Where one turn sends some rows of the set: a few examples, then the rows asked
J_312: [-30  28 -47  11  28 -30  38 -10  -1 -17 -15   4]
J_670: [-48   3 -23  43   8 -34  18 -25  18 -45  18  22]
J_671: [ 37  14  15  19  21 -21 -17  12  36  -1 -13 -22]
J_111: [ 48  29  -5   8  -5 -29 -18  -5  12  16  -2 -13]
J_965: [ 34  16  23  20 -14 -30 -19 -14  44   4  25   9]
J_560: [-13   2 -42  17  22  36   7   6 -32  -5  23  18]
J_641: [-28  -9  -8  58   3  -4  13 -14 -15 -24  48  40]
J_643: [ -7  -8 -35  23  34  22  17   7 -39   3  21  26]
J_262: [-34   0 -13  51  -7  12   9 -13  -4 -35  48  29]
J_584: [-19  43 -44  11  22  -6  38  -7 -17  -8 -12  -4]
J_467: [-48  15 -19  43  15 -21  18 -30  14 -46  -5   1]
J_542: [ 49  26   6  -1  -3 -19 -12  -3  27  23  12   3]
J_834: [ 33   1  19  24  15 -23   1   0  54 -21  -7 -18]
J_709: [-28 -17 -28  36   4  10   8  -3  -9 -22  52  42]
J_148: [ 49  26  10  17  -1 -13 -23  17  13  18  14  -6]
J_630: [ 35   6  15  33 -24 -27 -34 -13  25  -4  29   4]
J_739: [-14 -10 -43   7  29  17  36  -3 -26   7  15  18]
J_872: [-30  22 -41  13  18 -31  42 -29 -13  -3  -9   4]
J_984: [-46 -13 -15  41  15 -25  35 -33  15 -35  13  16]
J_120: [ 43 -14  15   9  14   3 -25   1  40   5  17   6]
J_635: [-42   4 -12  51  26 -36  25 -28   6 -39  -5  10]
J_267: [-29 -18 -24  37  -3   3  16 -22 -20 -10  48  38]
J_472: [-15  34 -37  19  31 -24  42  -9 -25   0 -13   4]
J_789: [ 37  -7  23  31  10  -1 -31  17  32  -4  20  -3]
J_343: [ 52 -12   9  14  15  13  -9  18  29   0  17  -3]
J_86: [ 30  23  26  36  -9 -34 -25   1  35  -5  14  -7]
J_882: [ 35   3  16   7  20 -22 -15  -9  52  -2 -10  -9]
J_474: [-11   7 -55   3  26  12  21   9 -30   4  17  23]

J_262 moves to J_560
J_120 moves to J_542
Now these:
J_671 moves to J_86
J_984 moves to J_267
J_834 moves to J_630
J_472 moves to J_635
J_474 moves to J_312

Where one turn sends some rows of the set: a few examples, then the rows asked
J_699: [  2  15  78 -15  42  28 -16  -4  -9 -15   7 -25 -31  16 -27   7  32 -24
  14 -30   7   6 -32 -23  30  25  -1  -2  -6   5  31  17  22  -9]
J_748: [ 28  17   2 -42  -4  26  14  53  19  12 -29 -10  11 -15   7  10   7   1
  58 -36  37 -21  28 -34  23 -20 -15   9 -43  35  -1   2   6  14]
J_591: [ 15   7  15 -15  45   4   3  32  11  15 -15  -1   0  -2 -31  -2  24 -49
  58 -24  32  53  35 -30   7 -43  15   7  18  52  13  34   7  -7]
J_628: [-12 -16  -2   9  29  -9  -3  21   5 -58  -8  -6  -3  24 -15   6  25  -3
  33  18  25   7  45 -41  24   3  -2  43  -4  51  40  27  50 -49]
J_632: [-37 -19   4  22  29  19  41   3 -28   0  39   0 -14   5 -23 -51 -34 -24
  35 -35   5   9  36 -20 -12   0   6  22 -14  -2 -25  40 -13 -17]
J_165: [ -4   7   8  13 -10  10  29 -41  -9 -51   0 -37   4   0 -25  18  12  16
   7  20 -33  18 -13 -11 -11  35   5  21  -5 -10 -17 -11  -7   0]
J_933: [  2  -8  24 -17  34 -12  21 -25  17 -14   1   2  15  -2  23  -7  44  43
  41  -5  -4 -12  37 -10  49  -4  -1  71  25   0  15   9   7 -25]
J_864: [ 36  23 -11 -33 -22 -19  18   1 -27 -14  -5 -37  -9  28 -65 -47   9 -33
  22   5  42  -7  10 -30  20 -16  -9 -14  -2  24   4   1 -12 -13]
J_883: [ 14  48  -2 -27   3  -8  26  20 -42   6  15 -34  18   7 -31 -20   2  13
  41  -1  34  14   5 -36   8 -43  34 -13 -12  39  20  17  10  19]
J_201: [ 18 -13 -15 -17 -29  18   2   5  28 -34 -22  -6  -6  24 -16 -43  27  29
  27 -48  -7  37  35  -9   0 -17 -18  31  17  56  24  10  40 -30]
J_348: [-49  66  48 -11   3  12  28  -8  23 -31 -14 -15  19  44 -22 -16   7  24
  19   5  19  15  26 -17  16  28 -31  37 -31  20  39  26 -10  -1]
J_354: [  8  14  -6 -52  17   0  20  -3  -8 -11  -4 -20   6  29  -4  40  16  10
  49 -21  78  20   1 -34 -31  -8 -20  38  -5  26 -11  -3   6   0]
J_503: [-36  14  34 -18  -5  40  46   7  27  -8 -33 -23   5 -16 -30  10  30 -32
  52 -24  36  -1  54 -42  18  38 -55  53   2  16  -5  14   4 -27]
J_906: [  8  12  19 -21   7   5  17 -51 -10 -12  15  -9 -23   3 -15  71  21   3
  26 -31 -50  -9  16 -11  30  20 -30  44 -10  35   6  -5   2   0]
J_299: [ -5   1   1   0 -29  12   9 -20  -1  27  36 -28 -23  21 -14  -1  31  10
  18  13  19   1  53 -19  46 -26   8  -8  48  40  24  10  12 -28]
J_879: [  4  14  -6  14 -16  20  14  14  24  13  18 -39  18  16 -46 -35   2   4
  34 -24  19 -28  -2 -16 -12  20 -47 -20   1 -27 -22  -8   5   6]
J_899: [ -7   7 -14 -16  15  12  12 -45  -6 -18   7 -22  -5  12 -18 -44  18  -1
  21 -21   6   6  32 -41  46  26 -23 -14 -12  13 -10 -63   9  -9]
J_14: [ 10  33   3  10  31  20  14 -13 -22  13  15  -9  25 -28 -46  -4  38 -17
  55 -14 -35  -4  -1 -68  -3  51   7  18 -10  11  -4  32  -5 -41]
J_322: [ -3  -1  26   9  13  12  19  37  -8  -4   5  -4  13 -12 -18 -49  17  -8
  16   0  58 -10  19  -4 -21  15 -28   0  -6  12  81   2   6  -7]
J_812: [  4  11  -2 -31  16   1  12  -2  -8 -11  10 -16  24  -1  -4   7  25  -2
  18  11  80   2  25 -43 -62   7 -40  -6 -12  -5  20  11  -4   0]
J_763: [-20  13  42  -4  27  45  32   6  -1 -19  17 -15 -23  38 -32  14   4  -3
   0  25  48   3  -5  -5  23 -16 -50   3 -57  21  21  28 -11   2]
J_992: [-15 -19  39   3  13 -23  11 -12 -25 -12  16  -4  23  22  -3 -12  23 -39
  84 -14 -16  23  38 -21 -22 -30 -65  12 -16  42  23  25  16  -4]
J_781: [ -9  19  39 -23  33  54   2  -1  -5  36  -2   2   1 -17 -32   7  21  60
  45 -28 -34  -5  31 -14   0   3  17  14 -32  22   5  15  24 -32]
J_535: [-47 -40  46  18  38  17  20  12 -30 -41 -16 -20   8  20 -52 -29   8 -30
  34 -30   5 -20  30 -10   6  40 -11  22   5   4  23   3  -6   2]
J_248: [ 23  36 -30 -33  18   6  17  17   2 -21 -11   5 -10  12 -17   3  44  -3
  20 -30  -1  44  18  -7   4 -57  18  20   0  58  37  39  20  -2]
J_496: [ 47  25 -35   1  24  58  13   0 -13 -30  11 -10  -7  21 -21  31  12 -23
  26 -21 -22 -14  24 -36  14  44  15  13 -14  35 -10  42 -17  -5]
J_258: [ -2  20 -32  -5  16 -19   7  21  14 -22 -30   8  29  -1 -28  -6  45  -8
  28  -9 -42  31  13 -26  13 -16   0  -7 -19 -11  17  36 -13 -52]
J_804: [-13  29  42 -34   3   1  70   5  12  -7  -4 -14 -24  21  17 -11  19 -34
  17 -10 -21  18  59 -46  18  22 -22  47  20  17 -15  18 -13 -49]
J_741: [-10  -4  37 -18  34  10   7   1  -8  43  18  -9 -14 -23 -18 -19   1 -24
  29 -18 -13 -13  41 -21 -32  -5 -30  15 -21 -12  -7  77  44  10]
J_593: [ 24  12 -33 -22   4  29   6  20  -8 -19 -11 -17  -4 -14 -29  23  15  13
  29 -19  12   2  51  22  50   6 -23 -10 -19  -3  -4  80  -3 -18]
J_678: [  1  -3  18 -16  20  -4  42  12 -32 -36 -16 -10 -20  36 -14  51   9  -6
   0 -18  22   5  40 -55 -16 -44 -20   8  21  50 -17  34 -16 -20]
J_134: [ -3   3   7   4   4  12  44 -28 -14 -18  28 -18 -33 -16 -25 -37 -27   4
  34 -23 -19   3  34 -17 -22  16  22  46 -14 -27 -22  -6  -2 -16]
J_477: [ -4 -45 -11  16 -19  25   8  28  -7 -14  32 -15  49  17 -24 -16  -2  -4
  52   8  -3 -27  35 -11 -28  18 -36  20 -12  -7  -4   0  11  -7]
J_581: [ 16  -7  28 -10 -19  34  44  30  42 -26 -30  20 -44  -6 -25 -16  19   2
  16  -3 -13 -20  30 -26  -2  10 -61  16 -11  61   0   1  10   1]
J_194: [-18  49  25 -25  28  27  -3 -29  -4 -26 -28 -14 -15  49  -7 -32   8 -14
   3 -55   5   5  30 -17   5  36  21  21  15  33   7  54 -15   3]
J_893: [  8  50   0  -3  -5  -5   5 -71   5 -27 -30 -20  17   8 -17   5   4 -16
  25   2 -36   2  16  -2  28 -12 -20 -21  17  32  -9  49  21 -13]
J_950: [ 20   3   6 -24  20  19 -24   1 -15  28 -22   1 -54  33  -3  -2  42  -3
  -8 -29  18  -8  26 -12  -8   9 -11  13  31  17   2  66 -16  10]
J_429: [ 14  12  -9 -17 -31  28  -2 -12  18  15  18   7 -37   7 -24   7  14 -25
  68 -22   0  15  36 -50  14 -39  15 -28 -14  48   4  -3   8 -26]
J_206: [  1 -14  16  -1 -17  57  -6   2  -1  -9 -22 -23  -4 -40 -56 -25  44 -16
  48 -53  29  38  47  -5  14 -17 -37  17  -2  25  16  35  27 -32]
J_301: [-10 -20  57   8   6  47  17  62   6 -21  22   8  10 -13 -26  -1  11   2
  29  25  12   3  24  -7 -13  -1 -55  25 -32  15  -5  44 -16  -3]
J_696: [ 11 -32  27  13  10  -2  24  18 -39  -6  26   7  32   1 -20  38  35  10
  41 -28  -3  20  10 -22  33 -20  10  12  -4  50 -29  12  15  35]
J_723: [   1    0   22   26   12   13   20 -101   -3   -9   -2  -21  -14    1
  -16  -11    0   -5   31  -20   14    3   21  -27   14  -11  -30   18
   -3   46   10  -34   12   -7]
J_590: [  5   0  27  -2   5  51  44 -28  14 -33  -9 -32   2  -4 -16   4   8 -22
  -4  -8   1 -16 -16 -44 -35 -40 -28  23 -18  24  17  77 -11 -10]
J_840: [-16   2  13 -29  35 -12  26   7  15 -29  17  13 -10 -44 -32  18  30  19
  30 -31  31  26  35  -4  22  12 -42  11   1 -39 -10  50  11 -17]
J_553: [-17  -2  48  25 -10  12  29  29 -18 -36 -10  19  26   4  15 -44  21  16
  20  -1  -5  -8  26  -9 -14  10 -49  18 -13 -15  15  62  -2  15]
J_31: [  7  -3   5  -9 -25   2  28 -54 -23  29  15 -23   9  -3   2 -16  36  30
  25  17  -3  -9  43  -6  40  18 -38  12  34  40  22  39  19 -21]
J_592: [ 25  26  18  15  32   0  28 -22 -22  17 -13  19  17   4  10 -13 -22   5
  33  -4 -17  -1 -11  -6   8 -25 -32  61   4  31  26  10  -1  39]
J_712: [  1  13  53  29  21  14  10 -65  -7  -5  -1  -3 -11  11 -11  20  33  -2
  37 -32 -41  12  15 -60  11  46 -20  41  -3  16  32  14  15 -26]

J_591 moves to J_553
J_299 moves to J_812
J_206 moves to J_348
Now these:
J_632 moves to J_31
J_14 moves to J_201
J_933 moves to J_678
J_879 moves to J_899
J_194 moves to J_593
J_992 moves to J_592
J_248 moves to J_301
J_699 moves to J_258
J_840 moves to J_804
J_748 moves to J_535
J_883 moves to J_477
J_165 moves to J_429
J_781 moves to J_628

Where one turn sends some rows of the set: a few examples, then the rows asked
J_878: [ -6  67  16 -52  12 -24  -3  -2  -8 -39   0 -17  11  26  14   8]
J_729: [-42  51  -1 -35   1  -9  -9   1  51   7 -21   9  19  39 -12  19]
J_182: [-10   7 -34 -15  59 -24 -50 -35  -4 -21   2 -42   2   2  -9   9]
J_889: [-12   8  -2 -50  64   4 -32 -16  28   3  24  21  21  22   5  -7]
J_399: [ -4  56 -48   8   0 -30 -14   4 -36  -3  30  -5   5 -17 -37  30]
J_171: [-55  -1 -29 -32  29 -10 -39 -14 -16 -21 -20 -20 -14  38  16  19]
J_690: [-22  28 -11  11  -1  -2  18 -27  26  -3 -30 -17  24  38   8  36]
J_63: [  0  24 -55  13  13  -6  -7 -27  10  23  -1  46   8   6  18  31]
J_117: [ 13  13 -17 -11 -29 -11  18  31 -16 -27  20  -2  20 -17 -28   8]
J_361: [-14  15   1 -55 -12 -22  -5   5 -33 -28 -19  25  18  29  30  11]
J_152: [-29  -5  12 -11  13   7  -7 -35  27 -36  14   9  59  20  20   5]
J_986: [ 18  16 -26 -39  30 -15  -4  41 -10 -32  18  20 -15  12 -31  24]
J_902: [-33  -6   7  -2 -21 -15   4 -26  20  -7  13  -5   0 -34   9  54]
J_315: [-25  73 -35 -10  12 -22  -6  -2  -2 -30  51  -3   8  -7 -34  44]
J_626: [-18   7 -11 -26  29 -34  -2 -26  -9  38  18 -32 -12 -19 -27  43]
J_8: [-26  32  24  -1 -11  -3 -18   9 -33 -28   8  23  16   2 -58  26]
J_203: [ -1   0  10 -27  47  -2 -63 -23  19  15  13  26  27  19  -3   1]
J_654: [  0  15  -8 -22 -19 -36  26 -40  11  18 -13 -25  12   4 -24  -2]
J_411: [-24  11 -43  -6  13  -7 -22 -23  11  37  -1  30  21  25  35  44]
J_337: [-10   1  35 -22  22  -7 -36 -55  -9 -20  -2   5   1  19 -24  -8]
J_125: [-41  36 -21 -10  -1  -7 -31 -43  21  29 -28  14  16   8 -43  33]
J_309: [-20  57 -35 -20  20 -28 -10   8 -12 -31  45  -6  22  -4 -47  54]
J_71: [-18  57  -1   1 -21 -15 -33  12   7 -12 -19 -13  -9 -16  30  17]
J_46: [ 18  20 -11 -33  19 -20 -20  28 -25 -15  36   7   6 -17 -53  -1]
J_751: [-36  39  28  -5  55 -42   3 -17  29 -31  -6  -1  11   4 -28  23]
J_918: [-24 -13 -38  -8  30 -11  14 -16   4 -43 -20  32  -4   0  17  -4]
J_251: [-29  10 -35  22  29 -11 -22  39  -5  12  -5 -26  -6 -11  13  23]
J_959: [ -9  11   6 -32  69 -14 -26 -25  14  -8  37  36  26  -3 -18  -7]
J_662: [-18   9 -34 -20 -12  -7 -25  13 -27 -20  31  38  18  -2 -30  67]
J_192: [-54  45 -17  17  29  26 -34  13  20  -3   6  28  14  -6  -7  -5]
J_895: [  5  14 -18  21   5 -44 -19 -49  -3 -21   2  12  41  18  29   6]
J_30: [-37 -22  11 -29  29 -10   7 -25  -8 -19 -14 -43  16  25 -10  15]
J_250: [-39  22 -19 -41  36 -28  -6 -28   8  40  22 -43   9   4 -12  34]
J_455: [-14  12 -25 -44  24 -12 -17 -32  14  41  13 -44   3  -7 -23   1]
J_276: [-56  -4   4 -19  27 -16 -14  36  10  15  22  -4  34 -29 -22  -4]
J_254: [ 13 -19 -23 -29   7 -28 -27  -5  41   4   7  20  55 -11   3   3]
J_222: [-40  22  17 -33  15 -60 -21  29 -18 -11 -28 -15  11 -10  -2  -4]
J_842: [-35  -3 -11 -39  -3 -30 -26  -4  33 -18  35 -20  45   0  37  18]
J_370: [-38   1 -25 -22 -11 -21 -21   9 -32 -18  35  52  20  -5 -24  53]
J_617: [-12  40 -31  21  15 -22 -11   7 -45 -59  20   1  23   3 -16   8]
J_240: [ 11  22 -41 -41  27  -3  -6  31  -9 -40  24  26   5   9 -41  24]
J_144: [-56  33  -8 -31  -7 -10 -29  -4  -3 -32  -3  26  23 -24  17 -32]
J_151: [ -4  30 -22   2  -3  -9 -38   9 -32 -11  28  61  25  -6 -34  19]
J_970: [-45  49   6 -44 -32 -24  -8 -27 -28 -20  12  -7  27   6  21  33]
J_924: [-22  22 -55   6  17 -32 -28 -34   5  39  -7  13  39  18  16  21]

J_315 moves to J_986
J_182 moves to J_254
Now these:
J_411 moves to J_250
J_970 moves to J_878
J_152 moves to J_690
J_751 moves to J_918
J_276 moves to J_192
J_151 moves to J_399
J_924 moves to J_455
J_895 moves to J_654
J_959 moves to J_63
J_729 moves to J_171
J_222 moves to J_144
J_662 moves to J_309
J_8 moves to J_617

Where one turn sends some rows of the set: a few examples, then the rows asked
J_770: [-19  29 -27 -22  12 -42 -19 -13  11 -21 -12 -10  18 -19 -87   5  11 -37
  21  42  37  31  37 -20]
J_596: [-34  15 -18  -3  -3  -1  22  21  11 -24 -10  19  24 -34 -28  21  18  -6
  22  71 -17 -42  83  20]
J_341: [-22 -21  23  28  14 -69 -42  72 -51 -40  26  18  -5 -41 -18   7  -4   6
  39  50   6   4  38  -7]
J_244: [-24 -26  28  17 -10 -68 -42  41 -22 -31  -4   2   3  17 -16 -27  -4  35
  34   7 -11  17  19 -30]
J_231: [ -8  38 -26  12   8 -40 -16   3  18  -8  -8  -6  17 -23 -76  -7  11 -29
  44  42  23  50  27   4]
J_764: [-26  37 -39 -19  35 -49 -30 -22   7 -32   6  -5  17 -35 -75  -7  29 -20
  19  50   5  44  56  -6]
J_861: [-10 -12  27   5  -3 -43 -60  54 -22 -41 -11   3  -6   2  -8 -11  -5  38
   6  24   5   8   6 -29]
J_478: [-33 -30  22  26  18 -37 -46  53 -45 -36  21  10  -5 -19 -38  32 -19  10
  53  44   6  -1  21 -16]
J_512: [-39 -13  51  -4  39 -76 -35  49 -31 -47   4  19  24   5 -35   2  -7  18
   1  21 -15 -21  52 -14]
J_234: [-46   7 -11   0  -6 -45  -8  10  17 -46   4  -7  14  18 -12   0  48   1
  41  29  49  27 124 -13]
J_786: [-35  16 -40  14  14 -27 -16   6  26 -59  21  -1   4   9   7   6  45   8
  23  37  29  34 107   1]
J_290: [-22  -1 -42  -6 -29 -15  25  20   8 -29 -26  14  14 -34 -19  -5  24 -21
  18  60  -9 -40  70   3]
J_802: [-12  15 -41  -3  -6  -7  12 -11  -1 -44 -25  18  13 -18 -13  -8  28 -21
   7  52 -34 -18  63  23]
J_890: [-43 -41  37   4  14 -76 -23  38 -30 -36  19  13  23 -23 -30  16  -1  32
 -14  29 -14 -24  49 -29]
J_236: [-40  17   7   5 -10 -48  -5  -3  27 -34  -4 -13  20   7  -5  -2  52  28
   3  28  37  39 108 -10]

J_861 moves to J_341
J_478 moves to J_890
Now these:
J_290 moves to J_234
J_764 moves to J_802
J_596 moves to J_236

